rotation steps, each row followed by its count of steps
The counts run from 0 to 139.
[131 138 184 104 129 146 146 158 144 158  67 140 145 110  79 167 149 138
 212 125 130 154 101 143  81 135 167 133 150 144 138  81 124 144 130 100
 118 139 144 153 132 119 110 132 123 129 138 110 101]
134
[143 151 144 102 112 162 144 122 148 152 104 166 201 139 117 136 168 114
 188  91 146 129 136  87 135 141  65 108 138 152 124  86 125 106 141  99
 114 157 159 104 147  98 132 159 126 152 123 126 120]
18
[123 125 152  80 147 135 150 132 143 146 131 141  80 136 100 167 113 147
 162 138 137 126 142 175 107 151 163 111 112 158 152 109  78 202 112 105
 109 172 131 136 115 128  81 122 124 156 147 113 132]
80
[147 173 181 137 136 121 132 103 165 162 127 139 124 168  87 170 136 117
 154  94 125 141 117 124  96 120  97 103  85 153 141  97 122 161 127  98
  79 174 157 104 146 101 109 144 103 162 133 127 139]
83
[123 139 131  99 138 176 138 114 133 127  90 136 120 135 133 149 147 104
 141  97 139 142 150 144 130 129  40 114 112 103 126  75 127 151  98 105
  56 153 132  84 127  91 117 127 153 147 105 130 175]
3
[136 153 144  76 140 175 147 128 148 135  88 122 159 116  99 119 191 124
 165 131 153 149 145 139 132 164  55 109 162 114 150  81 162 128 108 101
  96 175 119 114 133  97 153 124 141 124 108 105 137]
124
[147 156 154 123 115 153 150 149 172 140 104 111 111 141 105 119 174  96
 158 106 158 176 111 144  91 106 126  99 124 137 138  88 131 174 128  94
  79 162 118  95 149 114 124 102 152 145 130  77 125]
68
[107 147 134  89 170 173  91  89 110 124 113 132 146 132 127 173 116 127
 145 118 143 146 172 121 159 164  91 179 137 143 115 113 132 162 138  63
 107 143 108 117 100 109 110 154 108 146 117 146 128]
6
[167 150 117  81  92 147 124 122 150 169  96 134 143 153 130 152 122 129
 194  84 168 138 153 159 147 177 141 147  98 163 106  92 119 164 131 131
 121 157 154 137 145  98 103 131 146 155 120  84 138]
15
[150 128 110  85 123 166 136 126 151 154  78 142 142 157 122 145 138 119
 174 111 138 118 138 139 148 165  94  92 119 191 131  72 101 159 149 138
 111 158 133 108 135 109  93 123 142 152 126  75 138]
104
[ 74 171 160 112 146 157 144 138 122 110 103 132 154  93  93 129 165 134
 182 122 154 139 137 157  89 123 133 130 162 130 116 126 131 140  89  60
 111 181 137 132 154 106 127 137 124 133 133 151  91]
43
[ 81 101 134  94 127 149 166 132 106 121 140 174 161 122 109 139 167 104
 158 111 148 161 153 119 149 109 121 120 145 137 140 103  86 175 128  63
  96 159 132 112 118 109 119 111 106 156 136 163 107]
75
[121 117 119  57 123 164 141 129  82 146  98 143 174 109 103 151 159 105
 183  77 162 144 141 136 140 136  86 141 152  94 104  89  93 120 124 109
  81 165 147 116 147 132 162 121 122 140 131 131 131]
20
[153 162 163 123 141 114 135 101 169 155 141 125 115 169  80 166 121 132
 154 131 139 132 114 123  96 123 113 104  77 181 153 108 110 173 129  87
 109 166 144 120 146  98  96 147 111 181 147 124 131]
82
[145 169 171  87 141 156 121 133 131 141  98 107 137 120  99 157 157 144
 184 174 193 176 149 129  92 121 115 142 128 135 137  76 151 178 124 103
 116 144 137 162 124 109 111 160 110 178 153 147 100]
11
[152 178 183  94 134 127 147 133 172 154 165 130 155 135  95 141 155 147
 179 125 143 165 124 130 122 145 172 116 120 133 143 136 111 154 105  58
 116 184 123 120 106 124 129 133 125 135 141  95  89]
65
[132 144 108 122  73 108 142 126 135 170 137 135 172 139  86 144 152 116
 174  74 137 170 110 134 112  99 130 136 122 139 132  97  92 133 135  65
 103 151 161  91 160  87 113 114 111 158 129 100 138]
51
[144 118 146 110 107 156 140 127 170 146  90 133 116 144 100 141 176 100
 160 116 153 180 114 137 130 128 131 120 137 153 151  80 140 179 146 107
  90 148 111  91 150 121 120  92 143 155 107  62 128]
69
[106 141 153  65 169 151 139 118 119 141 105 160 144 102  98 175 134 152
 172 135 127 104 144 164 128 185  80 107 147 165 140  99  98 148  85 127
 132 164 114 142 131  92  99 135 126 141 117 143 140]
24
[176 147 137  90 114 157 117 111 136 145  69  91 120 160 100 150 145 119
 188 101 190 136 121 152 104 130 114 131 129 159 101  90 122 171 163 131
  89 175 132 123 156 133 136 129 150 163 137  81 108]
102
[ 81 167 146 123 142 148 105  89 139 128 120 135 111 125  96 177 124 120
 141  92 136 179 137 169 110 120 158 179 114 125 124 129 129 183  97  59
  87 156 131 117 134  96 110 128 103 139 114 151 132]
61
[103 139 142  64 169 170 133 133 102 122  79 144 147  88 111 161 134 144
 173 137 128 112 131 148 124 171  73 114 171 181 142  96 103 140 119 109
 127 155 105 130 122 107  87 135 145 143 130 127 137]
23
[ 81 160 158 117 156 128 132  85 139 138 135 164 115 112  87 180 136 123
 139 100 122 173 144 161 108 144 126 147 127 121 150 127 148 177  67  82
 100 166 119 101 138  88 123 105  96 141  93 157 119]
60
[129 130 117  58 142 159 144 122 123 132 134 112 134 135 133 138 149 110
 120 135 171 161 157 169 139 134  60 121 128 105 149 101 105 180  96  98
  71 169 107  95 113 111 131 121 142 163 128 133 145]
91
[ 72 145 126 113 131 178 132 117 135 105  90 155 148 124 123 141 126 149
 173 119 136 127 164 157 144 164 115 151 153 212 121  97 137 143 129  73
 127 135 115 133 133  81  84 151 122 136 104 129 133]
128
[123 161 112 102 128 169 102 107 131 134  81 119 154 119 103 141 155 107
 149  81 157 170 133 153 121 164  74 157 158 145 118 107 166 128 118  86
 104 155 110  95 165  87 128 113 142 145  83  99 160]
37
[151 153 159  84 162 169 127 143 148 136 123 107 152 141 120 139 151 113
 151 115 121 136 125  98 156 156  64 108 137 144 138 117  84 132 159  84
  89 176 119  87 104 142 106 132 130 152 135  70 141]
88
[158 167 109  69  98 144 128 153 145 163 123  94 177 146 135 127 139 151
 186 110 144 158 143 149 154 153 117 140 138 120 120  83  96 118 123  69
  99 153 145 119 101 108 111 147 139 146 135  83 134]
121
[123 181 147  97 139 168 132 120 135 118 128 110 139 145 143 140 122 143
 172 124 173 130 178 159 123 130 142 131  97 154  98 129  93 168 121  66
  96 177 151 139 104 111  83 175 133 151 160 140  97]
97
[106 167 174  82 186 150 126 124 127 128 103 106 116 119  92 166 129 169
 155 144 133  93 140 171  98 168  88  94 131 146 134 117  99 141  97 106
  94 178 128 140 123 106  94 159 128 140 145 146 133]
113
[163 202 141  86 129 122 116 146 156 151 116  71 157 125 102 129 136 143
 181 112 144 140 110 151 103 158 122 129 138 129 121 111  97 105 126  75
 113 171 153 133 122 118 102 153 148 132 137  69 129]
32
[ 71 168 150 105 143 162 129 113 116 110 131 133 173 110 106 129 171 140
 172 137 158 145 142 131 107 131 116 126 162 151 126 135 134 137 104  47
 119 173 132 129 138  84 124 157 123 150 111 156  97]
42
[120 178 170 104 138 158 151 143 146 122 115 123 151 151 147 123 154 138
 178 146 161 133 161 120 108 109 143 101  98 157 119  98 105 165 133  68
 100 157 165 134 100 112  85 177 129 147 172 138  96]
98
[144 143 139  88 145 165 112 141 133 150 117 108 147 149 114 159 130 112
 156 104 135 161 118  95 163 136  99 138 130 141 128 105  79 135 181  63
  84 157 126  76 102 144  96 129 129 160 149  70 135]
87
[120 170 165 131 125 143 124 128 136 142  70 148 147  99 109 177 138 132
 180 122 117 149 133 141 102 139 127 143 101 122 123  70 130 151 110  78
 110 128 173 124 133  85  77 156 111 143 137 154 145]
28
[ 91 120 133 102 125 171 168 123 134 112 141 177 155 128 145 127 168  98
 161  85 126 135 168 135 160 117 118 102 138 148 123 110  82 158 114  70
  87 174 137  91 126 100 104 118 131 150 111 132 125]
74
[ 88 133 155 112 165 190 120 104 119 110  85 142 109 126 117 177 151 105
 130 135 151 160 173 136 139 139  72 138 128 147 144  82 145 195 117 102
  86 146 106 100 129 108  93 124 117 159 127 141 138]
93
[159 170 154 118 116 143 130 139 161 144 136  88 127 158 105 112 165 118
 171 113 173 177 120 140  82 108 133 113 121 123 132 120 132 150 129  77
  84 181 130 102 146 121 142 114 160 156 128  75 115]
67
[143 156 113 105 101 121 142 131 166 168 120 120 138 139  86 135 143 150
 167  96 117 119 118 165  98 139  87 115 114 169 130  95 103 113 115  92
 100 161 149 100 175  76 104 130 162 160 103  89 154]
138
[108 161 117  91 132 125 132 108 114 137 116 124 137 110 100 167 129 144
 162 115 145 133 160 184  94 151 110 139 103 140 131 111 119 147  66 102
 101 160 147 136 151  55  98 156 125 160 131 186 151]
26
